128 stands for zero in the data rows.
A hidden rule labels the rows of this table. It goes by one to three of the table's principal directions, not those with the most spread.
[193 106 160 112  87 121  73  65 134  91 135 149 153 125 129 159 156  77 121 112 163 143 115 114 140 130  80 103 123 130 126  92  69 133  65  98 102 129 137 188 133 181  63  85 136 144 155  65 146 196  41 100  87 166] J29
[ 99  85 145 144 126  50 128 200 145 109 177 122 141 120 117  95 100 157 142 145  98 136  91 152  97 185 147 130 155 139 133 226 174  66 147 121 109  71 100 131 126  82 148 121 156 156 115 157 132 116 140 134  78 122] J660
[122 111 115 117  80 137 120 102 163 106 118  75 129  92 131 152  97 131 167 131 169 133 136 111 179 116 129 129 123 106 178  99 102 140 107 125  93 164 134 149 173 151  74 122 103  99 156 118 158 121  98 104 170 105] J29
[161 159 129 122 116 128 127 112 116 123 124 160 129 145 132  98 128 128 114 139 114 131 125 154 108 131 112 125 126 148  97 152 134 114 137 131 144 110 148 111 112 128 145 136 133 146 114 125 120 165 127 123 138 163] J29
[147 135 124 152 172 146 125 105  57 194 119 139  84 165 138 161 150 104  66  80  97 104 147 139 111 125 100 151 144 107 135  43 167 136 131 151 174 142 136 112  95 155 158  96 168 129 114  99 102 159 155 103  91 108] J29
[125 118 111 141 110  99 144 120 159 104 126  83 115 126 102 128  94 169 157 180  88 135 129 123 142 142 128 132 157 129 174 157 139 112 140 147 107 135 119 134 161 104 111 125 159 144 131 116 135 147 135 112 152 148] J29
[148 162 176 111 175 191 125 117  86 176  77 166 125 145 155 126 162  93 103 101 120 128 151 143 102 135 120 138 109 120  96 130 133 149 142 120 201 119 163  72 105 131 170 105 132 154  83 170 117 143 187 134 121 164] J660
[121  55 124 148  84 129 120 162 160  94 130 115 125 126 125 100  86 142 171 131 128 187  83 162  72 207 156 143 102 130 112 255 156  72 178  97 136  77 154 123 152 112 119 103 123 186 121 167 174  85 159 137 131 140] J29
[130 105 104 155  64 156  59  95  73 132 129 207 185 126 140  35 132  91 103  53 179 161  45 175  74 173 162 133  87 132  52 161 126  93 162 111 144  85 151  64  86 145 131 207  33 155 132 148  86  56 128 188 190  95] J738
[107 147 135 142 200 155 185 138 136 154  93  76 109 142  97 119 113 157 134 184  53 114 193  94 147 120 142 139 155 123 167 175 147 139 166 192 139 146 114  98 141  79 157 115 185 169  82 158 106 120 197 108 151 152] J660
[138  82 128 157 111  96 126 139  99  98 178 139 115 137 124 155 150  98  98  88 152 132 125 124 105 112  73 130 123 131 117  92 105 108  84 115 122 122 121 204  97 166 142 102 145 119 153  72 141 125  47 117  83 140] J29
[135 184 160  71 108  84 118 147 202  67 131 145 187  98 109  81 103 158 165 208 128 126 117 122 166 133 159  90 148 169 120 216 112 113 114 127  72 113 108 121 153  88  84 171 115 137 114 158 138 176 121 136 158 152] J660
[ 94 120 117 143 193 157 180 146 125 171  99  80 118 135 107 119 128 150 135 168  69 115 168 109 138 132 146 132 137 115 154 177 156 144 175 178 151 131 113  75 128  71 170 132 170 176  88 173  89  88 206 124 128 138] J660
[182  97 123 105  19  93  41  71 172  76 159 177 214 104 125  73 129  95 149 129 182 167  32 150 131 175 142  72 111 155  87 189  81 109 110  85  55  68 129 141 129 140  41 162  75 166 166 102 120 160  46 134 111 128] J29
[138 125 146 127 132  98 102 149 110 135 145 169 136 135 135 108 135 120 101 115 117 130  95 160  94 161 129 130 133 145  97 154 158  97 133 118 143  92 125 113  97 120 142 137 133 148 117 135 119 150 142 141  96 126] J660
[149 159 120 139 121 218 128  61  72 155  63  99  67 126 167 168 118 103 111  82 158 120 195 134 156  59  91 185 102  97 158   0 116 177 114 169 182 214 178 110 128 192 136 124  83  73 140  97 148 130 121 107 234 123] J738
[138 115 120 130 114 129 102 114 126 136 139 131 152 115 112 113 136  97 100 110 152 120 125 111 153 121 119 114 128 131 128 108 114 121 104 142 100 134 114 147 113 144 106 148 118 139 139 106 112 129 105 118 139  96] J826
[119 116 117 138 119 104 162 154 121  97 156  96  93 137 112 178 118 133 121 128 135 112 164 115 143  91  82 130 146 117 161  92 133 124  93 144 115 154 123 186 132 150 139  95 161 107 137  87 159 144  81  94 116 127] J660
[ 94 182 135 112 158 153 189 150 140 103  94 110 108 141 125 135  93 177 166 173  94 130 163 130 131 116 161 141 136 125 141 178 147 152 171 153 150 142 145  83 150  97 148 130 139 120  85 179 146 115 185 125 170 153] J738
[133  84  92 136  70 112 123  56 213  55 132  79 173 124  77 142 118 167 217 200 119 165  87  69 157 159 154  77 144 114 176 174  51 143 126  94  42 131 103 173 219 113  20 109 149 158 167  92 133 120  77 125 117 171] J660
[126 118 134 142 190 114 152 142 124 161 127 109 118 147 110 141 161 138 116 171  65 108 153 109 127 120 114 118 151 133 143 134 143 145 134 157 137 124  96 123 114  84 163 117 183 165 116 119  92 143 151 132  74 158] J660
[114 206 149  83 175 167 167 131 169 156  60  82 101 103 141 140 102 167 159 192  94 109 188 119 183  96 156 147 138 133 171 121 144 175 150 164 152 172 138  71 157  90 136 147 129 101  97 183 138 157 214 117 199 139] J29
[111 160 153 124 193 136 162 168  74 185 100 122 101 125 131 129 152 108  71 130  91  83 197 138 147  71  86 147 142 137 139  88 170 150 121 196 184 149 126  85  63 104 229 158 140 138  94 143  89 140 169 127 156 136] J29
[136 101 133 134 137 121 150 144 146 104 138 124 104 145 126 148 121 143 145 151  99 159 110 144  88 169 127 132 117 140 115 197 139 119 155 112 146  92 138 139 126 111 129  94 176 162 111 138 151 138 149 113  74 168] J826
[141  77 113 126  78 144 120  95 140 105  86  90 106 111 145 153 111 137 179 151 130 160 117 160 123 147 110 145  99 115 152 147 129 135 141 115 156 140 169 103 157 134 113 117 106 154 150 126 152 122 128 133 159 173] J660
[104 202 159 116 213 184 177 160  84 211  80 106  83 124 149 141 142 118  80 122 103  80 220 124 161  61 109 162 137 120 149  59 163 174 131 193 198 170 133  74  89 107 222 144 141  98  77 171 109 138 207 113 177 118] J826
[118 127 129 137 205 115 137 131  75 185 140 154 126 152 126 156 189 101  73  95  99  88 145 106 125 103 112 118 141 123 116  50 132 155 113 138 145 134 102 130  79 134 166 121 156 124 129 106  67 119 129 140  50 111] J738
[110 130 101 125 114 104 174 104 168  73 136  68 114 128 104 182 102 186 189 178 119 120 145  87 162 126 118 119 154  96 194 112  97 127 109 106  94 172 119 167 213 134  76  83 179  98 141 110 155 134 101  99 118 160] J29
[135 145 148 104  90  99 140 136 169  80 134 117 153 118 123 116 116 143 173 173 133 130 139 123 148 109 119 100 143 136 141 174 102 130 111 118  91 116 130 148 157 113 123 113 121 126 133 130 151 154  78 120 134 169] J738
[126 139 128 154 201 154 151 129  98 194 129 114  99 147 131 142 163 113  85 116  96 100 174 100 134  88 116 139 137 124 134  64 130 162 128 166 146 144 103 135  96 118 172 118 160 116 120 113  94 122 144 120  98 115] J660
[147 147 153  91 127  72 139 120 190  35 132 118 118 128 108 192 116 171 173 202 107 134 136 102 149 125 112 117 151 148 156 128  96 127  84 100  95 160 119 195 179 140  55  93 171 110 147  88 179 201  87 116 103 193] J738
[146 167 140 110 161 102  79 132  28 236 150 236 160 146 170  98 203  57  26  23 147  70 101 168 105 111 110 107 134 130  61  19 162 131 106 104 165  93 129  81  37 160 201 151  91 102 131 125  44 150 121 158  53  66] J660
[127 123 129 149 184 117 183 142 140 118 143  94  99 157  95 165 148 149 126 181  71 118 173  88 127 104  98 120 150 135 149 137 117 144 122 157 123 135  98 174 128 101 150  91 211 150 115  99 124 146 120 106  75 179] J29
[147  67 134 143  63 106  73 121  89 130 147 173 171 126 136  88 151  66 104  70 157 150  74 170  95 147 105 106 113 134  91 156 129 112 123 115 125  67 146 120  73 144 155 141  77 177 148 109 101 114  71 145 108 123] J660
[158 114 163 145 197 126 115 137  58 238 138 151 144 143 136 106 219  50  38  99  91  81 166 126 127  85  65 102 143 138 107  81 141 159 103 178 157  92  98 112  30 100 232 125 158 181 113 104  40 159 113 124  42 138] J660
[113 102 121 152 176 101 158 164 115 125 162 121  83 156 119 179 136 132 104 113  98 123 142 115 105 117 117 142 138 133 130 100 146 131 126 135 130 130 110 183 103 141 143  91 173 113 137  94 138 121 116 116  62 113] J660
[132 163 154  99 144 131 120 157 130 128 125 182 147 138 134 102 129 127 118 124 131 133 107 149  99 162 155 120 121 144  79 188 150 107 146 103 147  95 139  97 118 118 133 133 127 145  94 173 135 142 173 143 111 129] J660
[124 179 110  94 100 121 115 104 158 101 133 174 176 121 131  84 105 161 159 131 157 134  75 132 126 172 185 109 121 131  94 162 108  98 145  70 105 117 137  99 173 134  70 156 100 101 122 172 125 117 149 148 147 114] J826
[150 157 124 127 119 147 103  99 104 164 126 158 153 127 141  88 150  97  98 101 146 112 130 131 140  98 126 115 123 135 103  88 112 145 121 142 120 124 128 112  99 138 142 159  90 116 136 117  92 133 104 135 149 107] J660
[ 95 121  99 151 153 204 172 104 179 133  79  29  99 110 102 150 103 178 185 187 118 137 178  63 168 123 151 153 120  92 196 130  98 146 147 148 130 198 113 127 216  99  95 122 155 125 120 154 153  76 191 124 208 145] J660
[125 134 113 135 100 164 119 106 127 133 121  99 115 107 150 138 114 121 138  98 181 122 152 113 160  87 126 148 113 105 150  54 102 145 106 132 115 175 134 148 153 163 109 131  82  68 156 113 152 103  94 123 186  92] J660
[184 135 186  93 144  64  95 131 152  95 175 176 176 132 123 122 164  95 106 146 128 115 121 111 133 136  99  82 145 164  94 158  93 105  69 105  79  92 100 192 110 137  90  90 169 152 130  95 125 210  53 107  21 166] J29
[137 165 142 129 147 127 156 128 141 111 135 121 130 145 113 116 119 140 132 160 101 121 161 109 139 104 128 116 151 139 133 154 116 140 131 159 105 124 117 143 130 111 133 113 158 131 107 123 129 154 112 102 124 150] J660
[ 73 162 132 116 164 159 182 188 167 124 110  85  91 114 127 150  90 172 157 162 121 132 159 118 144 114 170 153 125 129 151 159 153 154 161 150 143 147 122 111 146  89 144 145 134  95  97 186 168  98 205 125 173 105] J660
[103 102 127 137 220 110 140 175  92 219 162 161 156 144 116 115 203  86  62  91 102  87 129 102 114 128 131  94 132 134  90 118 145 135 131 129 136  88  82 123  61 100 193 131 162 160 116 145  47  86 157 150  15  87] J29
[138 131 116 120  78 121 141 105 204  62 130  75 127 113 108 144  86 172 194 192 136 150 131 101 161 130 134 118 139 126 173 160  90 126 116 117  75 149 124 174 202 122  60 108 145 114 145 111 180 154  95 100 160 158] J660
[178 112 129 121  40 112  46  80 109  97 165 190 181 110 150  86 133  74 105  61 214 141  70 152 122 145 109 111 102 133  81 104  87  87  81  86  92 109 144 158 115 193  72 144  66 115 164  90 131 143  33 129 132 105] J29
[186 149 177 110 113  88  85 103 133  84 153 184 175 142 122 101 148 107 115 149 125 131 109 131 118 140 106  95 146 156  94 163  98 108  90 119  96  96 117 155 116 134  94 115 145 159 123  95 124 205  62 121  80 180] J660
[143 143 127 138 150 132 105 109 117 185 138 142 168 120 120  68 161  94  85 119 123 101 138 104 154 101 130 106 137 145 112 103 109 136 118 162 100 118  94 121  91 111 147 169 113 138 132 118  64 125 113 135 133 102] J660
[153  65  97 154  86  70  72 108 104 134 173 170 135 140 123 135 156 104  97  75 141 136  57 146  87 169 104 118 130 130 107  80 130  82 103  70 115 103 123 174 115 171 106 116 124 133 182  65 113 137  77 150  67 108] J826
[123 138 176  96 161 101 115 173 135 138 132 170 161 120 136 103 142 116 117 132 115 126 108 146 113 158 150 113 130 151  94 194 150 115 136 115 138  82 121  98  98  98 146 136 130 157  99 175 115 141 164 145  82 130] J660
Here are more rows. What is the label of each one?
[107 111 114 120 131 146 164 130 149 154  97  70 126 111 115 142 134 127 154 165 108 121 162 114 170  98 118 108 131 118 171 141 128 176 142 161 126 133 129 103 130  93 160 133 132 155 126 143 108 113 146 115 142 138] J29
[104 125 120 138 160 167 144 150 138 117 117 144 109 152 100 141 110 144 122 119 114 163 103 120  87 189 173 144 115 129 105 189 149 107 174 111 156 116 136 121 137 124 105 122 163 158  90 165 154  99 219 131 131 113] J826
[129  80 107 162  82 147 133 101 117  96 121  89 103 130 129 144 104 129 155 121 136 158 129 139 118 127 109 149 114 109 153 133 119 132 139 142 132 138 151 138 140 145 122 111 118 138 144 103 150 101  95 113 159 146] J738
[152 111 160 102  82  96  69 146 137 106 158 202 214 109 124  54 155  76 109 116 167 144  69 154 111 154 132  78 111 168  57 218 112 101 113 108  97  54 121 120  77 113 127 174  81 184 126 142 104 135  85 157 103 132] J29
[169 183 178  79 101  87  94 137 130 115 126 186 169 113 143  70 124 117 112 148 131 117 113 175 127 143 111 111 141 163  93 181 144  89 108 119 133  91 145  91 107 116 142 152 114 149 102 153 123 209 124 129 139 165] J826
[ 82 192 163  96 175 125 180 206 128 167 101 124 128 113 162  73  99 173 153 167  89 105 157 173 122 132 167 145 136 134 122 218 192 125 185 151 178  97 139  21 120  49 222 155 119 124  63 244 115 110 226 145 153 139] J738
[ 90 136 129 113 148 141 163 169 178 109 105  98 124 114 116 119  94 169 172 179 107 145 135 124 134 144 177 135 122 140 137 213 146 134 172 140 129 125 126  99 150  82 126 148 126 141 105 185 148  95 194 139 164 129] J660
[147  94 146 148 124 100  78 136  68 146 156 183 141 136 131 113 160  72  59  68 136 126  96 158  95 140  97 130 128 143  91 105 148 103 107 135 144  95 123 134  54 150 155 144 117 156 133  95  98 140  99 138  93 109] J29
[134 128 147 108 145 115  99 158  79 182 142 214 172 139 147  82 176  77  73  77 133 119  82 175  86 155 134  98 112 148  50 165 162 122 146 109 161  53 136  70  48 114 188 156 106 170 104 165  72 124 153 158  59 108] J29
[116 126 113 135 102 106 137 171 106 102 170 171 138 138 128  95 121 118 105 100 150 135 103 162  94 124 128 121 113 152  75 171 145 108 141 132 124  86 135 132  76 130 166 159 103 129 122 133 126 100 101 136 124 108] J29
[130  37  75 166  50 120 112  69 127  91 130  61 104 112 126 179 108 132 172 105 163 147 116 117 144 132  91 146 118  81 192  61  97 116 100 104 105 176 145 179 187 185  71  90 112 110 196  62 155  93  52 115 151 128] J738
[131 106 122 141 120 141  96 133  82 202 144 160 176 112 146  58 173  65  77  69 163 107 118 141 128 110 115 107 107 130  87 115 125 127 124 141 131  91 119  95  64 121 190 172  76 147 134 141  62  83 108 151 122  88] J29
[ 99 205 150 102 205 139 129 198  65 221 100 205 103 144 161  96 132 124  55  73 100  97 125 188  87 141 170 165 131 147  72 111 229 116 179 135 216 107 149  29  58 114 219 174 102 107  75 205  99 130 255 167 147  63] J29
[136 168 136 110 133 173 126  96  88 200  84 127 130 124 167 120 147 100 118 101 134 102 157 148 154  88 122 125 125 105 137  68 136 185 138 149 161 135 155  57 108 127 175 134  90 111 118 151  92 137 145 122 148 115] J738
[170  88 110 140  60 115  87  60 156 109 150 115 192 113 104  89 150 102 145 154 149 138  99 103 159 129 103  76 131 130 137 146  63 130  97 130  59 107 105 156 141 121  82 141 122 172 161  80  94 144  39 116 116 157] J29
[163 135 160 120 125 106  99 166  60 132 153 223 123 152 155 104 149  73  51  60 143 131 107 196  64 137  91 138 108 163  43 141 169  90 120 120 178  76 163 123  36 163 188 131 112 148 109 122 128 162 112 133  93 129] J29
[ 93  79 100 151 110  84 167 193 184  92 176  78 117 116 104 117  91 177 168 167 120 145 113 121 114 159 140 129 132 135 146 217 141  78 145 113  95 103 103 173 161  90 132 117 161 134 134 145 162  88 129 123 111 127] J29
[104 147 106 121 117 103 131 114 152 136 121  98 147 106 116 108 103 170 159 158 117 107 122 114 166 139 154 124 157 111 173 118 131 113 132 125 101 151 110 101 179 107 104 151 125 108 134 147 108 121 150 134 164 110] J660
[155 143 144 123  88 140 107 108 100 124 105 151 122 128 159 111 124 112 128 114 138 140 124 176 111 115 107 142 116 134 112 123 136 137 132 133 160 117 167  94 106 140 157 139  85 128 130 124 134 152 109 135 167 156] J738
